Input: [105 131 121 121]
Output: 131
Input: [105 122  98 132 129 129 127]
Output: 129
Input: [117 156 121 139 142]
Output: 121
Input: [132 156 115 144]
Output: 156
Input: [107 141 117 115 145]
Output: 117
Input: [150 106 108 109 137 146]
Output: 109
---
[[140 135 128 131 106 117 103 120]
 [149 136 124 128 121 140 125 128]
 [150 136 124 130 120 139 126 127]
 [140 135 128 132 107 117 104 120]
 [136 121 129 135 115 114 117 125]
 [151 136 124 130 121 140 125 127]
 [136 121 129 134 115 116 119 125]] Answer: 125

[[123 119 134 118 131 108 133 136]
 [139 130 133 115 132 104 132 137]
 [119 120 133 128 131 129 133 127]
 [119 128 134 118 131 105 133 136]
 [143 131 132 136 131 150 131 118]
 [117 128 134 127 130 123 133 129]
 [141 133 133 126 131 128 131 127]] Answer: 118

[[131 138 127 121 123 135 128 124 136 134 120]
 [134 136 128 128 128 138 127 129 122 133 122]
 [135 138 117 139 122 143 133 141 129 133 141]
 [134 131 129 126 121 136 134 120 127 120 121]
 [124 131 123 129 119 134 133 134 132 134 125]
 [130 135 115 127 126 119 153 133 157 105 128]
 [134 131 126 137 113 131 129 132 130 133 128]
 [126 132 128 124 134 135 130 125 131 133 129]
 [137 139 122 128 122 143 127 124 130 132 125]
 [139 136 131 116 132 138 119 122 129 118 115]
 [141 134 128 120 130 138 124 136 128 134 133]] Answer: 125

[[134 117 125 117 106 139]
 [120 118 124 117 114 142]
 [122 128 129 128 125 128]
 [118 140 137 139 148 119]
 [132 133 136 133 132 123]
 [129 139 139 139 143 117]
 [117 123 126 121 121 137]] Answer: 123

[[126 106 124 135 128 129 126 128 122 146 125 116 120 124 121]
 [127 146  98 125 129 128 132 124 133 121 119 142 138 119 119]
 [128 128 122 123 129 127 129 126 128 115 121 131 134 123 125]
 [130 117 148 129 128 127 129 129 125 129 133 123 122 132 134]
 [130 138 122 124 128 128 128 129 131 113 128 131 132 127 128]
 [130 131 115 129 128 128 126 129 132 132 123 131 137 123 122]
 [127 134 119 123 130 127 129 125 129 111 122 131 133 126 127]] Answer: 128
---
[[125 131 118 137 127 124 126]
 [130 106 131 138 125 130 136]
 [132 117 133 129 143 121 125]] >> 143

[139 104 137 131 149 110] >> 131

[130 130 122 106 130] >> 122

[142 104 109 118 141] >> 109

[[124 136 119 128 137 128]
 [126 107 124 110 115 137]] >> 110

[130 135 132 124 149 128] >> 124
---
[116 149 129 119 107]	129, 149

[118 131 111 104 138 119 118]	104, 138

[116 124 130 122 150 123 133]	122, 150

[126 107 115 120 134 110 105]	120, 134

[151 140 104 135 133]	104, 151

[[146 122 151 104 131]
 [148 121 150 105 131]
 [146 118 150 100 133]]	150, 151
---
141	127	128	131	140	131
123	135	135	125	114	117
129	132	125	113	109	106
Out: 109

135	120	124	126	149	118	135
145	149	117	130	154	131	140
Out: 131

131	142	137	115	155 Out: 115

128	128	127	129	127	126	128
125	136	120	139	126	130	115
101	133	138	143	141	136	129
Out: 136

151	122	105	109	113 Out: 109

107	118	140	104	144	135	127 Out: 135
---
[[145 122 126 119 136 118]
 [111 138 108 119 115 128]
 [157 124 137 131 134 115]] out 122

[[133 111 127 118]
 [112 107 138 114]
 [109 115 142 127]] out 111

[[119 106 151 131 121 117 120]
 [109 111 116 113 109 146 108]
 [106 130 127 131 138 138 122]] out 106

[[144  99 105 126]
 [102 115 144 127]
 [116 105 134 119]] out 99

[[125 142 125 120 127 134]
 [129 122 128 143 136 120]
 [134 100 139 124 123 127]] out 142

[[115 104 137 127 115 134 128]
 [124 136 136 129 137 132 112]
 [138 135 127 129 118 121 128]] out 104

[[138 104 114 122 107 147]
 [107 143 151 148 137 116]
 [144 146 113 111 145 115]] out 104

[[132 140 115 118 122]
 [124 123 118 143 104]
 [124 137 123 129 150]] out 140
---
143  108  140  111  127  118
141  128  141  108  131  143
122  109  133  113  144  149
==> 111

128  112  115  149  129
130  132  134  141  127
126  129  127  128  127
==> 115

155  116  125  113
151  130  125  112
116  113  130  141
==> 116

119  115  121  116  131  114  133
135  136  126  135  132  104  131
142  129  126  120  118  144  121
==> 131

140  125  136  138  146
100  127  147  125  104
127  101  136  147  127
==> 136

108  133  137  113
118  109  137  139
102  107  139  135
==> 133

 99  122  143  110  132  121  114
103  123  141  113  132  121  116
117  147  114  119  117  121  145
==> 132
---
[126, 117, 151, 125, 136]: 125
[[120, 144, 121, 128, 144, 131], [140, 107, 118, 126, 145, 127]]: 144
[122, 143, 137, 143, 115, 155]: 115
[115, 128, 132, 102]: 132
[[120, 147, 122, 131, 122, 152], [112, 130, 132, 147, 122, 146]]: 122
[130, 146, 120, 107]: 120
---
109	123	104	140	140	125
104	115	104	130	134	106
=> 134

137	111	119	132	116	157	143
126	139	128	141	136	107	119
126	133	126	146	155	125	149
=> 107

136	133	135	138
144	113	151	136
=> 151

155	132	140	127	124
139	118	113	122	125
=> 122

144	118	114	131	132	139	120
140	104	102	126	151	130	116
130	137	129	128	135	126	144
=> 130

150	139	127	124	105	123
129	124	137	122	134	146
127	116	139	120	127	142
=> 134

114	117	111	135	125	131
128	153	129	133	117	129
137	142	143	122	128	125
=> 117

112	101	127	117	133	124	138
119	126	142	136	125	131	134
132	118	143	133	129	131	134
=> 131

137	107	116	111	132	116	126
150	111	107	127	140	108	135
=> 108

116	130	101	129
149	122	153	125
106	142	135	132
=> 153
